Each path is a new rotation, seen through one point. The rows after it are directions, each followed by how far the rotation turns it, in degrees per step (0 if it stays put).
Each turn is a multiple of 5 degrees from 10 to 175, or 0.
Each row of a path follows its step; steps can be skipped.
Rotation 1:
step 0: [ 21  17 -17  18 -24  17   2  42 -20  -1  11 -12 -17  -6   0  44 -36  -2
 -40 -27  12 -24  -6   2  11  -6  30 -14  13 -36  -1   4  29 -42]
step 1: [-13  42  -7 -62  -9 -25  13  32 -43  19 -30  -1 -14 -22   5  -6  20  -9
   0  15  13  11  19  23   2  -3  13 -34   8   9 -21   4  18 -29]
step 2: [-21  -8   9  39  -1 -32   0 -13 -25  18  -8 -32 -21   9  32 -14  -5  12
 -34  26  31   0  44 -14   5  14  39 -38   1  27   0  18  -1  18]
step 3: [  2   9 -28  21 -16  -7 -18  13  18   4  20  28 -13 -10  10  12  39 -20
 -28   6   1 -13   6  28  36  -7  55  10  37  -8  33  21  20  35]
step 4: [-14  28 -25  -5   4 -29  -8  -5  -6  21   3   3   7 -54  21  39   8  35
   0 -35   5  -8 -18  17  -6  22   8  -3   2  13  31  44 -10 -42]
step 5: [  1   8  37  22  12   7 -26   6 -14  16  -4 -33 -24 -28 -27 -29  21   2
 -27 -26  26  30 -18  23  -1 -12  38 -37 -33   1   8  -4  10 -32]
step 10: [ 25  11   5   8  -9 -12  14  16 -20  34 -52 -24  -4   2  29  26  18 -42
 -23 -30  -1 -18   6  11  41 -15  -6 -25   4  35   7  -5 -10 -26]
step 11: [-10   3  30   1  -9 -36 -39  26  31   4 -24 -39   2 -38  10   6  -4 -18
 -14  22   4  15  53  26  -7   8  15  -3  30  -6 -20  31  15   2]
step 12: [-25  23  23  14 -16  19   6   7   4   9  40  36 -30 -12   3  28 -28  -1
 -42  -5   3 -11  12  16  19  46  40 -23  23  15 -17  19 -11   3]
step 14: [ 20  42 -13   5  -8 -50 -11  -3 -35  16  -9 -24  10 -17  -7 -16  -1  37
 -15  22 -23  44   6  16  27   0  11 -49  -5  23   8  13  16  -6]
step 15: [  6 -16   8  18 -33 -23 -33 -17  -7  46  11 -36 -49  11   7  21  29  -3
 -16  14  19  -4 -13 -16  22  29  47   6  11  -5  -3  -1  20   2]
Speeds:
[ -2  11  -9   8  -6  -1 -11   7  -9   4  12   9 -10  -2   6 -15  13  12
  -6  -8  10   7  13   3   4  10 -14   4   4   3   1   9   1   6]	35
[  2  12   5  -1  -4   3   5  -1   5 -20   5 -12 -12   3   9  -5   2   6
   4   2 -10  17 -14 -15  15   3   3   8  -3  -5  -5   7  -2 -10]	45
[ -4  -1   5   4   5   6   3   2   3   7  12  -3   5  -8   7  -7   0 -12
  -2  14 -11 -18  -8   3   2  15  -8   0   2 -18   7  18   1   3]	85
[  6  -5   8  -8   2  -3   6 -15  12  -3   7   9   2   1   8  -2  -3 -15
   2   2  11   6  25  -7   5   8  13  12   4   4   2   8  -4   5]	80
[-12 -20  10   6  -5   7   7  -2 -13 -11 -14 -10   5 -10   7 -13   2   2
  -3  -7  12  -5  -1  -3   8   6  -4   5   2   6  14  -6  -3  -5]	130
Rotation 2:
step 1: [-35 -19   0 -45  10  11  34  15 -16 -14 -32  52 -22  66  16  18   9 -14
  21   3  -4   7  -5  19 -42 -16 -28 -25  -2  -2  -5  -6 -55  22]
step 2: [-23  59 -17  19  36 -21  34  12  18 -46 -20  22  28 -29 -15   5  16  -6
 -47 -11  29  10  29  28  20 -21   1   9  40  -2 -13  26  29 -20]
step 3: [ 51 -29 -35 -35  18   4 -45 -20   9   5 -26  13  -5  39  47  24   6   3
 -28 -29  12 -18 -22  -3  31 -40  16  14 -40 -14  -8  31   2  25]
step 4: [-27  24   7 -32  34  40  24 -16   1  33 -23 -20  15 -18  -2  36  17 -73
  24   5 -34  26  13  -8  10 -35   5   1   1  15   4 -31  -9 -49]
step 8: [ -6 -57 -14 -30 -37  16  10 -39   8  12 -14   4 -20  -7 -16  10 -21 -16
 -40  -7  68 -16  27  49  22 -42  15 -12  27   0  14  12 -13   2]
step 9: [  6  14  -6  17  38 -23 -16  14 -48  37  -1  18  12  21  33  -4  86 -33
  20  14  30  12 -22  20  33 -10 -20  10  13  23   6 -16  -9 -21]
step 11: [ 23 -34 -64  28  11  15  18 -22   1  16 -42 -19   8   3  -5 -37  40 -46
 -30  -9  17 -10   7 -37 -56   1  14   2   1 -26  17 -21 -12   1]
step 12: [-38  11   5  24 -12  28   1 -13 -16   1 -14   2 -32  20 -22  30  37  40
  29 -36 -14  29 -40 -10   7 -44  -1 -16  17  26  48  25  49 -15]
step 13: [ -8 -30 -23  -5  46 -19  36  10   9 -25 -10  42 -75  26  -9   1 -34 -28
  27  30  38   2  22  27 -18  -5  -5  -9 -19 -26   7   9 -29 -16]
step 14: [ -1  55  25  17  26  28 -19 -23 -27 -19 -49   4   3  20 -10 -36  39 -11
 -65  14  10 -30  27  24  14 -15 -14  13  32   3  -1  12  33  -3]
step 15: [ 59 -16  11   9  39 -26 -29 -29  19  33   8  16 -51 -19  12  47   4 -13
   0 -25   6  16 -21 -16  -8 -44  37   4 -12  28 -31  36   5   9]
Speeds:
[  6  -5  -5   2 -10  -2  -8  -6   3 -15  11  -4 -13  -5   0   4  -7   3
   4  -6  13  -8   5 -11   6 -15  -7 -13 -11  -9  -9   7 -17   2]	145
[  3  10   6  -5 -21   3 -15  19   1   3 -16   2 -11  10  -5   0   0   8
 -10  -3  -6   2 -10   1  13   1   3  -9  -3  -1   4   5   5   9]	155
[  0  -6  -8 -12   4  -2  -4  -8 -28  -2   3  -3  -2  18   6  -5   3   6
   0 -10  -5   7   4   1  -4  12   0 -10  -3  -6 -16   3   7   7]	175
[-13   8   1   1  13  -4  -1   8  -1   4  -9   5   0  -7  -4   0  -1  13
  17  -6  19  -7 -11  12   6   8  -6  -4   2 -15  -7 -12  -2   3]	95
[  0   1  -5 -13   5  -4 -11  -1  -1 -13  -4  -1   5  11  -2   5 -14   1
  -6  13  22   5  -2   8   2   0 -11   5  -1  13   4   9   9 -16]	65
[  5   8  -3  -8   2   0 -13  -2  -9   6   5  20  11  -9   2   5   2 -15
   1   8   5 -10   3   0  15  -4  20   1   3   4 -11   4  -1   7]	60
[  0 -23   0  -3   7  -8  -2   4   8 -10   1  -4  -5   4   6  -9 -13  -3
  -4  -4  -1  -4  -6   6  11   8  23   6  10 -14  11   2  -2   0]	140
[ -7  -6   8   1   8   7   7   9   2 -10  -1  -3  -9   2   9   3  -7 -14
  15   0  -4   6 -16  -9   7   1  -2  -4   0  24 -14  -2   1   8]	125
Rotation 3:
step 0: [ 13  43 -46  -1  -4  27 -14 -30 -11  24  -5  -8 -19 -46  65  19  -8 -19
  10  20  30  37  25 -44  37   3 -12   3   0   4  15  19 -33 -16]
step 1: [ 19  18 -86 -10  18  17 -16  15   4  30  29 -18 -34   1 -45 -13  -7 -12
  -1  21  20   5  13  -3  18 -25  32 -12  24  51  13   2  31  -3]
step 2: [ 16  10 -37 -41 -33   3 -12   7  -9 -18 -11 -11 -46  42 -15 -28  18  24
  50 -56  17  31   7  -3 -15 -14   3 -18  -4  -7 -46 -14  24  27]
step 3: [ -1 -28   2 -36  18 -38   2   5  -8 -18 -25 -22  -7 -20  20 -12  16   1
  50   8 -31 -20  10  29 -47 -36  11  -9 -47  35   2 -24 -16  56]
step 4: [  2  -6  15 -10  51 -14 -21  54  29 -27   6  -9  43  45  22  -9 -27 -11
 -20   9 -38  -2   7  57  -3 -14 -35  -4 -31 -29 -11 -11  12  16]
step 6: [ -9 -40  44   6 -20  30  26  -3 -17 -16 -31   9  52  -3 -52  25 -42 -19
 -36   0  12 -26 -10 -31  29   4  15   5 -13  18  14 -35  -4 -30]
step 9: [ -3  33 -64  34   0 -17  -4 -18 -30  27 -30  -9 -23  -6 -50 -36  -2  25
  -6   4   3  31   5   8 -17  18  13  17 -12 -40  -8  14  54 -28]
step 10: [-18 -21 -17  -2  29 -15  23 -37  -6  -1  15  -1 -24  26  -2  -3  38  28
  70  -6   9   4  -8  13 -54 -12  35  19   4   5 -45  41  -2 -27]
step 11: [ 32 -17 -13  -4  53 -37  24  -4   7 -19 -46  -1   9  -2  54 -12  19 -29
  55 -11 -28 -24   9  21  47 -14  18 -12  -5 -31 -20   6  -2 -10]
step 12: [ 18 -26  -5 -36  19 -29 -19  15  -4  -3  35 -17  -3 -14  62  16   1 -11
 -42  10 -28 -18 -11  11   8 -63 -37 -13  36  -4  -4  23  42 -26]
step 13: [ 22 -19  23 -28 -16  53   2  29  18 -19  14  10 -10 -13 -21  16 -15 -19
  -8 -61 -31 -38 -23   7  32   0 -37  27  43  37 -15   5  23   9]
Speeds:
[ -1  -2   1  -6   3   0  13 -10   9  -3   5   3  11   0   8  13 -13 -17
   3  12   6  -5  12  -2   4  -1   0 -12   4  -6 -13   7   0 -20]	60
[  6  -2   5   6  -6  -2  -1  -8 -18   1 -14   3  -5 -21   3   1  -2  -7
   2   9  -9   5   1 -15  -3 -16  -2  -9  -9 -10   0 -14   6   1]	125
[-12 -12  10   0  -2   2 -13  -5   5 -17  11  -5  15 -13   0  10  -1   6
   0  -8  -7 -12   2   5  11  -4  -1   5   4 -13   4  -1   9  11]	45
[  4  -5 -11  -2  10  -8  10   0   0   7 -13  -5   8 -10 -17  -9  -2 -12
  -6   3  -5 -16   6   8  14   9  11  -3  -4   4  13  -3  -3   6]	140
[ -9   2   2  10  -3  -2  19  24  -3   5   4  -9   6  -3  -6  15   9   0
  -1   3   6  -3   6 -14  -4   8 -12   8   1  -9   0  -8  -4   2]	40
[  3   9  11   3  17   5 -10   0  -2  -1   1  -4  11  -4  19  -5  23  -5
   4  10  12   0   5   7   5   6  -4  -4 -10   8   4 -10   0  -3]	95
[-12   0   2 -12 -12   1 -14  -1  10  15  -8  -7  -9   8   3   5  15 -12
  -5  -5 -13  -2  12  -5  -1   3   6   4 -11 -10   5   3   1 -11]	155
